Each row has a name. Each question is about the rows just above it.

k936: [126  61  88 114 202 148]
k300: [111 105 162 153 178 149]
k808: [100 172 128 159 149 109]
k417: [153 122  97 187 116 140]
k430: [138 157 131  97 112 105]
k897: [144 149  94 145 155  86]
k927: [157 110  74 112 141 146]
k713: [103 150 149 100 131 128]
k874: [181 133 136 143 172 134]
k131: [119 121 135 185  90  93]
k59: [ 83 172 112 142 130 102]
k939: [104 126 112 114 202 130]
Number of entries in [144 149  94 145 155]: : 5
How many entries does [153 122  97 187] have? : 4
How many entries does [100 172 128 159 149 109] have? : 6
Count the entries of [144 149  94 145 155  86]: : 6
How many entries does [119 121 135] have? : 3
Count the entries of [100 172 128 159 149]: : 5
Number of entries in [144 149  94]: : 3

k590: [119 160 110 148 141 128 115 124]
k914: [157 141 137 126 129 127 138 141]
k136: [118 109 131 136 127 157 135 132]
k842: [ 80 138 112 125 133  77 125 150]
k316: [130 145 124 121 138 127 133 132]
k784: [ 59  99 139 121 117 117 126  97]
k231: [162 122 123 128 122 134 145 112]
k149: [138 150 145 135 127 130 134 114]
Count the entries of [ 80 138 112 125 133]: : 5
Number of entries in [118 109 131 136 127 157]: : 6
Count the entries of [119 160 110]: : 3
Count the entries of [ 80 138 112 125]: : 4
How many entries does [162 122 123 128] have? : 4
Number of entries in [119 160 110 148 141 128 115 124]: : 8
How many entries does [162 122 123 128 122 134 145] have? : 7

k336: [132  35 118 131]
k802: [131  95 131 136]
k213: [129 128 130 117]
k546: [131  98 132 137]
k6: [118 105 117 128]
k884: [121  54 127 117]
How many entries does [129 128 130] have? : 3
How many entries does [131  98 132] have? : 3
How many entries does [131] have? : 1
Count the entries of [131  95 131]: : 3
Number of entries in [118 105 117 128]: : 4

k896: [126 128 102 126 148 136 122 127 144 123 126 140 146 103 140]
k233: [125 130 102  70 129 138 106 127 101 135 126 140 136 103 140]
k566: [108 134 128 189 132 151 122 127 117 128 125 140 128 103 157]
k531: [172 134  99 126  73 138 122  88 134 146  91 153 102 103 154]
k57: [128 128 129 133  92 128 122  55 181 135 126 140 128 103 140]
k879: [140 134 110 126 129 138 122 127 139  77 128 128 141 102 140]
k41: [128 134 102 127 129 138 122 123 139 128 126 128  93 103 140]
k95: [128 134 114 126 129 138 122 127 102 135 126 140 124 118 140]
k977: [128 109  92  85  79 112 122 127 151 128 126 128 136 103 140]
k67: [128 134 102 126 157 128 122 127 128 135 126 140 136 113 140]
k192: [136 134  89 126 128 138 124 128 128 135 126 140 136 103 140]
k189: [128 147 102 126 143 138 122 137 139 124 136 136 136  98 140]
Number of entries in [136 134  89 126 128 138 124 128]: : 8
Count the entries of [108 134 128 189 132 151 122 127 117 128 125]: : 11

k689: [125 126 144 123 128 138 116 143 193 118]
k916: [125 126 144 123 128 138 120 104 141 143]
k600: [139  93 163  90  87 130 138  97 161 148]
k201: [125 139 170 156 154 103 155 157 217 115]
Number of entries in [125 126 144 123 128 138 120 104 141 143]: : 10
Number of entries in [125 126 144 123 128 138]: : 6
Number of entries in [125 139 170 156 154 103 155 157 217 115]: : 10

k88: [120 135 124 129]
k168: [133 123 130 118]
k945: [120 135 124 122]
k532: [120 135 124  67]
Number of entries in [120 135 124]: : 3
Number of entries in [120 135]: : 2
Number of entries in [120 135 124]: : 3
Count the entries of [133 123 130]: : 3

k898: [119  36  97 116 129]
k414: [145 144 107 154 127]
k488: [133 101 201 126 171]
How many entries does [133 101 201] have? : 3
Count the entries of [119  36  97 116]: : 4
Number of entries in [119  36]: : 2

k485: [128 110 138 108 145 130 113 134 141 138 118 136 134 137 128 145 105 121
 146 131 142 132 135 136 114 139 131 126 113 127 113 138 102 123 137 123
 122 131 140 145 124 131 142 141 107 121 117 147 146 144 135 115 114 122
 139 142 135 125 127 156]
k388: [128 100 138 101 149 149 120 129 151 151 118 165 123 138 130 175 112 117
 150 139 123 133 136 124 106 152 131 128 105 121 102 140 102  96 134 110
 125 138 126 161 120 122 149 155 100 126  94 138 154 137 143 126  99 130
 143 146 139 121 143 160]
k105: [128  97 137 100 149 157 125 126 155 157 118 178 118 137 131 187 117 116
 151 143 114 134 136 118 103 158 130 129 102 118  97 140 103  84 132 105
 127 141 120 168 119 117 152 159  99 128  84 132 156 134 147 132  93 133
 145 147 140 119 149 160]
k489: [129 127 135 122 134 110 111 138 126 120 122 102 143 133 126 108 106 127
 135 122 156 129 131 146 128 120 130 125 127 135 130 132 112 153 136 138
 120 122 150 121 130 140 128 123 121 119 145 149 131 145 123 109 135 116
 131 132 128 130 112 141]
k528: [128 167 117 163 101  88 130 132  93  90 140  60 143 117 124  49 139 143
 100 108 149 121 118 143 160  88 125 126 161 142 168 113 158 188 124 159
 128 110 142  76 140 144  97  87 165 126 187 126  92 123 103 120 173 119
 107 104 113 140  98  88]
Count the entries of [128  97 137 100 149 157 125 126 155 157 118 178 118 137 131 187 117 116
 151 143 114 134 136 118 103 158 130 129 102 118  97 140 103  84 132 105
 127 141 120 168 119 117 152 159  99 128  84 132 156 134 147 132  93 133
 145 147 140 119 149 160]: : 60
Number of entries in [128 100 138 101 149 149 120 129 151 151 118 165 123 138]: : 14
Number of entries in [129 127 135 122]: : 4

k782: [199 128 131 119 134 123 118 123  96 137 123 131 121 137 131  97 121 124
 117 111 135 139 130 119  47 127 125 139 111 124 127 121 129 125 143 127
 128 116 124 136 132 124 130 132 123 133 126 125 127 140 132 140]
k901: [ 67 120 128 121 122 116 137 121 116 123 127 106 136 111 117 158 131 120
 113 131 131 137 135 140 125 125 105 127 117 124 129 141 134 135  92 137
 102 133 116 124 130 127 134 128 154 110 146 125 135 146 128 146]
k328: [ 67 120 128 121 122 116 137 121 116 123 127 106 136 111 117 158 131 120
 113 131 131 137 135 140 125 125 105 127 117 124 129 141 134 135  92 137
 102 133 116 124 130 127 134 128 154 110 146 125 135 146 136 146]
Number of entries in [ 67 120 128 121 122 116 137 121 116 123 127 106 136 111 117 158 131 120
 113 131 131 137 135 140 125 125 105 127 117 124 129 141 134 135  92 137
 102 133 116 124 130 127 134]: : 43
How many entries does [ 67 120 128 121 122 116 137 121 116 123 127 106 136 111 117 158 131 120
 113 131 131 137 135 140 125 125 105 127 117 124 129 141 134 135  92 137
 102 133 116 124 130 127 134 128 154 110] have? : 46
How many entries does [ 67 120 128 121 122 116 137 121 116 123 127 106 136 111 117 158 131 120
 113 131 131 137 135 140 125 125 105 127 117 124 129 141 134 135  92 137
 102 133 116 124 130 127 134 128 154 110 146 125 135 146 128 146] have? : 52

k855: [149 109  65  56 161  57  53 161 117 152 159 129]
k166: [100  97 113  98 165 116  95 178 160 129 190 128]
k799: [142 146 143 135  76 145 132  72  97 150  70 127]
k887: [185 148  70  92 187  68  86 161 119 123 154  82]
k475: [116 109 111  88 121 107  81 109 104 178 106 154]
k171: [120 101  76  69 172  73  65 181 162 138 166 122]
k363: [195 159  91 116 160 102 122 116 128  86 108  69]
k416: [ 78  89 123  94 129 111  86 143 135 167 155 175]
How many entries does [185 148  70  92 187  68  86 161 119] have? : 9
Number of entries in [120 101  76  69]: : 4
How many entries does [100  97] have? : 2
Number of entries in [195 159  91 116 160 102 122 116 128  86 108  69]: : 12
Count the entries of [195]: : 1
Number of entries in [ 78  89 123  94 129 111  86 143 135]: : 9

